In the rows, 128 means zero.
One turn moves each row of this set onto another row. After a few examples, where does it send each row asked below?
q_390: [121 154 146 108 122 120 119 146 120  97 143 131 127  83 118 134 139 130
 102 131 130 135  99]
q_300: [116 152 159 112 122 125 134 135 130  80 127 128 123  83 115 150 148 140
  98 134 143 129  93]
q_728: [112 136 148 110 125 157 143 133 124 110  94 132 145 102 113 143 131 123
 126 119 155 134 104]
q_42: [144 136 162 100 130 159 133 130 126 120 129 123 120  97 114 174 148 122
 107 114 149 153 119]
q_761: [114 131 142 115 115 141 134 139 114 119 106 132 138 103 129 126 136 122
 124 105 141 138 102]
q_142: [109 122 137 100 145 142 123 137 131 131  96 141 135 104 126 152 140 130
 129 119 140 137  96]
q_575: [106 133 156  99 152 130 131 159 148 117 114 126 114 104 125 155 135 115
 112 121 146 146 138]
q_52: [142 138 150 113 130 155 133 123 135 114 140 130 120 101 108 184 145 122
  95 118 146 137 105]
q_842: [100 129 163  94 124 113 127 125 137  90 137 125 102  98 136 156 138 123
 129 122 160 134 116]
q_388: [133 123 140 103 131 165 125 116 131 124 133 121 113 107 124 170 156 118
 108 111 154 145 101]
q_214: [133 130 160  98 117 115 122 144 133  96 123 140 132  98 111 134 160 141
 109 128 148 125  94]
q_467: [126 144 145  96 127 110 126 144 137  87 141 149 120  94 106 146 150 138
 107 112 158 135  93]
q_865: [122 133 141 126 129 113 119 149 141 125 117 125 128  97 117 150 132 115
 105 129 142 135 141]
q_588: [133 126 153 113 123 148 128 118 138 113 140 120 105 108 122 182 155 118
 101 114 156 141 118]
q_462: [116 137 120 126 141 120 136 117 141 119 138 128 124 102 126 137 122 124
  92 109 156 129 101]
q_133: [122 128 114 116 140 128 131 121 150 107 123 126 126 101 115 139 143 124
  91 114 177 131  92]
q_87: [ 94 142 139 112 119 130 118 124 129 107 147 128 113 115 129 135 133 118
 133 122 159 132 126]
q_233: [103 125 165 100 128 126 145 117 143  95 136 119 114 116 133 136 128 119
 120 118 169 121 115]
q_466: [ 99 145 145  94 134 139 127 123 137  94 138 117 112 103 120 136 138 118
 128 129 178 143 125]
q_521: [103 123 155  98 134 150 126 128 128 117 111 131 135 113 130 137 140 130
 131 134 138 121  91]
q_328: [110 129 143 121 138 127 115 145 152 117 103 118 119  98 121 159 153 123
 103 144 147 134 131]
q_46: [122 127 132 109 146 131 133 133 159 113 136 136 135 118 103 143 123 114
  97 125 167 114 106]
q_85: [143 134 150  95 119 157 123 122 123 108 144 127 117 100 111 167 157 119
 114 113 161 149 106]
q_587: [125 133 156  98 157 120 126 155 153 120 120 120 122 102 121 136 146 129
  94 134 145 139 126]
q_699: [116 125 126 109 138 133 138 131 146 104 126 145 134 104 109 159 120 113
 102 109 156 117  81]

q_588 goes to q_52
q_575 goes to q_467
q_133 goes to q_328
Now find these:
q_865 goes to q_390
q_46 goes to q_587

One turn moves each row of this set onto another row. After a few examples, where does it send each row asked below?
q_830: [138 110 141 118 149 137 124 125 118 125 127 174 124 133 145 124 102 132
 141 104 125 143 139 111 113 123 104 150 128  99 125 133 114 123 126 124
 107 140 130 147 120 116 136 144 158 145 117 118 114 144 163 156]
q_399: [134 123 130 138 136 129 143 149 129 153 147 168 144 151 136 138 115 138
 135 138 115 128 129 134  95 119 118 154 148 105 144 131 117 112 118 155
 146 107 117 144 133 112 151 117 117 143 129 126 132 142 149 137]
q_216: [155 120 145 104 131 137 126 134 121 148 145 155 122 123 131 149 114 126
 141 126 156 124 131 127 105 125 116 148 130 120 141 116 130 129 140 134
  77 112 120 124 130 137 128 133 138 142 152 132 126 153 140 137]
q_694: [141 122 112 120 126 159 130 139 134 146 135 155 149 130 152 133  94 130
 138 125 123 108 127 131 121 120 125 151 137 116 145 126 137 159 142 138
 137 149 117 125 115 134 158 133 159 169 126 130 122 147 145 138]
q_880: [130 132 144 128 138 155 128 130 130 135 144 165 130 146 136 100 108 132
 152 129 102 123 143 130 102 127 122 133 141 120 137 165 131 128 130 143
 115 133 105 126 129 146 119 153 138 144  84 134 141 146 146 146]
q_719: [134 118 156 142 125 149 130 150 119 143 135 153 126 114 134 138 121 133
 148 123 141 141 118 112 123 124 107 156 109 119 131 129 114 132 120 125
 130 128 106 123 135 132 118 147 120 149 122 121 143 139 139 145]
q_912: [129 115 124 135 143 159 149 141 111 123 130 147 126 124 149 127 105 102
 148 124 123 119 139 125 131 140 111 145 122 118 153 120 109 125 127 141
 112 123 101 130 119 108 116 132 145 135 106 150 117 134 129 153]
q_44: [134 147 120 127 137 136 126 109 123 143 134 149 122 144 126 137 111 144
 143 133 125 115 132 136  98 142 130 146 153  86 144 108 164 125 145 139
 136 139 120 136 124 132 131 137 140 129 135 149 127 139 145 155]
q_291: [145 122 116 113 131 146 100 128 132 117 133 180 146 132 149 113 109 128
 148 137 126 115 119 128 118 132 119 152 149 129 146 126 114 126 124 119
 140 117  82 123 119 118 136 109 147 131 126 137 122 144 142 139]
q_20: [147 111 122 116 133 140 140 137 116 140 149 177 144 132 147 121  91 130
 129 102 131 132 154 130 125 125 132 172 114 104 138 138 147 122 134 146
 108 129 115 130 139 140 131 132 146 127 141 124 123 140 154 134]
q_487: [116 117 114 121 143 150 115 135 118 114 113 167 134 143 154 131 107 136
 146 121 121  97 122 127 115 115 114 151 138 111 132 140 137 141 139 140
 136 137 122 104 137 146 130 114 148 145 138 133 137 151 139 137]
q_408: [127  99 118 130 145 151 131 143 140 128 140 176 139 116 147 129 100 104
 145 116 123 133 141 125 116 119 122 132 113 105 133 130 111 133 139 136
 125 122 115 146 125 122 139 109 147 140 138 114 123 136 122 142]
q_652: [145 131 133 110 137 142 124 113 107 141 122 170 119 143 126 111 105 110
 154 108 131 123 154 126  98 128 106 148 136 121 138 118 135 120 120 138
 144 152 136 116 114 130 130 131 137 134 126 118 115 139 145 142]
q_788: [127 101 123 107 134 133 119 133 132 145 150 143 137 139 138 112 124 113
 150 118 112 109 108 126 100 131 104 131 159 114 123 141 141  96 141 135
 135 120 101 134 139 129 118 143 163 135 124 135 138 147 141 146]
q_254: [129 131 134 128 123 138 139 125 111 124 146 172 111 137 130 136 147 132
 135 121 122 129 125 108 115 128 111 146 149 112 152 130 118 135 143 154
 130 116 116 145 134 119 139 160 141 119 143 144 142 152 147 136]
q_583: [165 119 144 121 143 156 118 122 113 134 135 171 110 127 126 112 102 127
 144 110 133 128 130 125 122 140 132 139 144  96 138 115 147 132 152 148
 129 113 121 118 140 126 127 135 121 151 115 132 152 155 149 138]
q_37: [129 127 128 110 142 142 137 139 116 142 148 161 138 131 126 118 124 127
 149 130 123 142 166 130 130 109 129 166 150 120 151 142 117 114 142 143
 140 131 107 121 112 130 121 120 153 139  99 125 125 153 158 153]
q_787: [122 147 137 113 146 151 132 133 129 148 131 159 137 146 140 140  83 139
 133 132 125 138 136 132 103 124 109 141 142 114 128 115 131 117 140 127
 103 128 106 150 131 107 125 107 160 133 122 108 122 155 128 131]
q_424: [138 125 110 121 121 164 132 140 133 133 137 144 123 134 134 126 125 140
 161 120 104 125 118 125 107 152 125 148 148  94 122 133 133 118 158 130
 129 120 129 143 105 136 120 127 128 154 128 123 129 150 138 127]
q_918: [126 144 125 140 135 144 147 133 137 147 146 184 127 116 135 123  86 122
 145 144 133 130 151 136  97 111 118 142 125 127 156 127 116 122 140 142
 116 135  98 149 114 131 146 119 152 143 123 149 136 144 157 154]
q_141: [143 150 135 133 123 130 124 129 123 139 139 136 144 143 118 149 106 121
 146 137 117 121 126 132 108 148 115 157 137 120 143 110 156 108 132 133
 124 127 128 123 136 149 136 139 141 137 120 156 144 148 148 162]
q_930: [142 144 137 106 112 136 129 136 128 128 139 176 132 143 132  90 101 132
 153 121 121 125 128 129  79 120 124 132 161 122 143 132 131 120 130 123
 144 135 137 132 133 132 136 123 142 121 125 122 129 144 145 148]
q_967: [113 109 122 128  98 135 125 131 106 127 118 164 125 144 137 126 108 125
 137 129  86 128 130 129 120 123 114 126 133 112 141 143 138 119 145 126
 110 113  99 128 123 116 122 136 149 139 103 124 126 155 142 148]
q_702: [137 127 112 103 137 145 122 129 107 151 129 153 136 130 137 119 118 158
 158 109 108 125 109 132 119 131 145 144 143 110 143 121 126 119 143 147
 141 140 117 137 138 139 124 124 125 141 136 116 154 142 137 130]
q_969: [157 143 142 126 151 140 140 117 123 136 131 185 131 126 122 140  90 131
 138 139 124 132 135 142  96 131 123 145 104 122 152 114 124 127 152 144
 115 133  99 149 131 135 138 115 142 128 123 123 137 141 142 142]
q_960: [124 128 122 110 134 140 143 124 117 157 153 151 141 113 131 125 112 138
 163 133 138 138 132 138 134 108 117 144 126 107 132 136 152 133 138 148
 119 129 105 124 116 123 150 131 121 119 113 144 139 140 156 152]
q_14: [126 141 125 132 127 129 127 123 121 160 153 148 121 120 121 141 109 106
 136 147 128 110 110 132 118 132 130 135 148 141 148 124 145 122 131 137
 133 116 106 129 136 127 127 114 154 124 124 121 139 150 136 162]
q_297: [137 127 139 118 131 152 163 149 126 122 147 143 126 114 139 110 113 128
 140 131 126 133 116 128 114 130 139 126 139 110 157 122 116 131 144 145
 110 115 112 139 135 117 130 138 147 128 107 160 142 142 143 161]
q_376: [130 110 112 128 134 138 129 132 107 163 146 162 140 136 140 146  99 111
 139 143 129 115 115 117 119 113 106 168 123  94 129 124 135 128 130 150
 129 138 106 140 130 140 116 128 140 143 135 131 114 149 150 116]
q_513: [152 109 112 138 126 158 137 132 117 134 153 130 119 122 136 118 118 124
 155 116 113 119 108 112 102 133 133 136 132 118 143 127 133 111 134 125
 129 130 122 125 143 125 141 146 144 138 129 151 145 158 174 142]
q_24: [143 137 121 146 112 135 127 144 119 156 142 165 134 131 143 132 118 107
 136 143 134 104 110 123 108 139 104 148 150 130 152 129 137 117 131 134
 120 107 105 144 142 112 121 137 153 132 138 119 142 146 126 132]
q_323: [150 126 136 137 126 132 134 134 128 132 182 149 134 140 134 125 107 128
 151 131 107 121 132 124 115 129 117 128 146 112 145 138 135 118 143 129
 167 134 117 133 132 124 132 143 139 109 128 140 131 132 144 153]
q_172: [140 114 148 128 123 132 121 131 104 137 142 139 130 148 149 130 105 132
 140 121 124 130 140 121 102 133 105 139 123 140 100 122 112 133 137 133
 119 128 125 119 121 134 131 130 146 155 121 142 151 156 153 127]
q_524: [136 131 130 122 135 154 125 130 108 138 134 188 130 138 132 145 110 127
 152 127 132 126 133 125 105 133 118 144 126 116 142 123 135 113 142 125
  60 128 126 132 135 129 132 119 140 129 118 135 134 153 142 134]
q_996: [143 125 138 144 139 147 136 134 110 157 132 143 110 136 113 118 101 107
 167 130  97 123 140 125  97 137 114 136 140 123 138 126 114 113 154 128
 110 111 115 135 111 134 123 131 146 131 114 145 134 173 149 158]
q_271: [134 119 141 139 127 145 116 157 126 127 152 149 138 146 137 124 139 133
 142 144 116 141 117 119 113 106 108 135 134 114 160 123 112 139 142 146
 121 125 111 124 146 105 129 136 137 132 137 127 124 160 145 132]
q_527: [130 108 131 106 137 125 113 144 106 148 138 157 145 131 126 104 109 125
 158 115 145 132 159 128  96 123 118 150 124 118 156 132 124 117 150 138
 121 136  93 128 117 137 129 135 137 159 126 143 122 150 157 160]
q_517: [129 114 143 126 124 132 120 137 118 148 150 164 126 122 148 141  96 137
 165  99 131 113 130 118 127 110 106 148 143 131 140 133 103 152 122 126
 116 116 114 135 132 118 116 141 134 134 125 137 122 139 129 150]
q_900: [128 139 133 117 127 139 124 119 107 130 122 162 150 132 148 128  75 141
 152 118 119 119 129 134 113 137 109 153 157 113 126 117 128 127 155 109
 113 141 112 142 124 132 137 120 157 137 123 117 118 151 120 151]
q_353: [139 126 144 144 126 143 142 133 118 144 134 163 133 126 132  84 108 130
 139 130 113 121 136 126  88 130 114 148 138 108 138 169 140 115 143 146
 138 128  91 133 129 121 118 127 141 127 126 135 132 171 131 140]
q_235: [144 143 132 136 138 138 113 139 116 145 135 147 111 150 133 122 101 114
 167 144 120 106 119 118 110 125 109 141 149 119 132 116 128 104 142 117
 120 123 111 131 137 120 119 108 149 142 120 148 139 168 153 175]
q_97: [133 111 131 110 109 129 126 146 113 146 153 156 143 138 134 129 104 125
 139 143 115 126  94 115 100 120 123 142 137  97 120 128 128 127 155 132
 115 122 116 149 142 160 118 136 145 141 131 136 137 158 149 124]

q_583 goes to q_960
q_930 goes to q_912
q_353 goes to q_517
Now find these:
q_880 goes to q_719
q_408 goes to q_788
q_918 goes to q_24
q_969 goes to q_14

One turn moves each row of this set onto another row. After a few examples, where does it send each row asked below?
q_633: [116 112 120 108 113 155 126 122 160 134 130 113 132  96 124 142 138 158
 157 139 128 116 140]
q_555: [123 111 132 127 130 114 139 110 172 100 126 124 155 111 131 124 127 157
 139 133 125 123 131]
q_782: [113 120 119 123 105 142 135 121 154 115 159 118 131  74 142 124 145 135
 140 119 150 116 125]
q_243: [110 105 122 122 112 145 134 136 169 127 141 127 141 125 121 110 161 145
 143 108 108 127 126]
q_548: [126 126 117 149  83 123 144 124 156 117 124 115 133 126 114 126 143 155
 138 137 129 140 129]
q_876: [129 115 125 128 119 140 156 110 146 110 162 116 111 123 129 124 118 149
 157 117 137 118 132]
q_219: [117 121 115 137 108 149 131 123 183 113 138 119 130 114 117 122 154 144
 143 128  98 120 133]
q_357: [119 122 163 120 108 130 137 125 126 116 141 118 132  84 109 121 124 142
 134 124 103 120 131]
q_298: [116 125 148 121 118 129 100 126 141 133 152 113 127  97 128 113 133 147
 142 144 138 126 132]
q_445: [123 107 152 130 113 140 138 108 126 132 155 103 146 103 119 112 125 157
 138 113 113 125 130]
q_23: [123 113 135 112 118 131 156 131 134 108 162 135 108 113 124 131 122 135
 154 115 130 126 126]
q_307: [115 116 133 126 105 144 137 118 113 107 146 116 136 125 128 117 170 140
 138 135 125 119 122]
q_605: [129 131 138 123 120 129 152 129 148 107 152 122 105 111 121 136 128 140
 157 125 142 110 144]
q_651: [115 133 120 118  99 124 141 119 144 113 152 125 143  88 136 109 141 148
 143 102 152 115 130]
q_226: [117 131 142 118 102 114 113 113 141 121 141 109 135 114 129  96 113 155
 142 131 127 117 123]
q_57: [123 118 160 132 114 143 137 118 146 125 137  92 130  92 119 121 128 150
 139 130 121 102 142]
q_501: [119 112 132 135  94 125 142 149 151 129 125 123 132 121 117 131 159 145
 137 132 142 141 127]
q_577: [119 134 113 123  92 121 145 113 153 104 156 118 138  81 135 124 129 131
 138 115 133 110 118]
q_775: [118 133 123 127 106 122 135 138 167 118 139 131 145 119 107 126 158 138
 143 115  99 123 133]
q_654: [116 131 136 125  96 130 141 120 120  96 133 116 132 122 122 120 162 135
 136 139 118 107 122]
q_38: [120 112 140 121 136 116 131 125 163 104 127 138 150  99 128 127 140 155
 140 133 130 135 137]
q_437: [119 116 130 134 102 146 139 114 129 104 142 101 132 123 130 126 163 132
 137 147 123 103 120]
q_16: [116 116 117  99 104 132 135 118 141 134 132 122 153 118 121 124 130 168
 158 112 124 124 133]
q_469: [121  96 131 124 135 122 135 116 166 106 139 131 154 103 134 132 131 147
 137 133 121 137 121]
q_891: [119 124 117 102  98 126 136 122 150 121 133 123 142  97 113 151 121 144
 152 135 102 119 124]
q_565: [137 131 126 138 113 146 130 153 144 123 140 118 131 105 112 117 142 150
 126 142 143 102 134]
q_412: [116 115 143 118 106 117 114 120 146 125 155 105 131 101 131 121 113 130
 137 144 117 118 109]
q_453: [137 120 110 140 103 146 139 127 137 117 147 118 141 123 117  98 122 161
 125 127 128 113 117]
q_831: [114  98 120 139  86 139 145 131 157 118 127 119 124 118 124 127 140 142
 133 138 122 145 110]
q_368: [129 113 124 124 105 142 138 154 135 114 147 132 131 103 112 118 127 134
 119 135 117 116 104]

q_501 goes to q_775
q_633 goes to q_368
q_298 goes to q_357
Now find these:
q_437 goes to q_469
q_876 goes to q_782

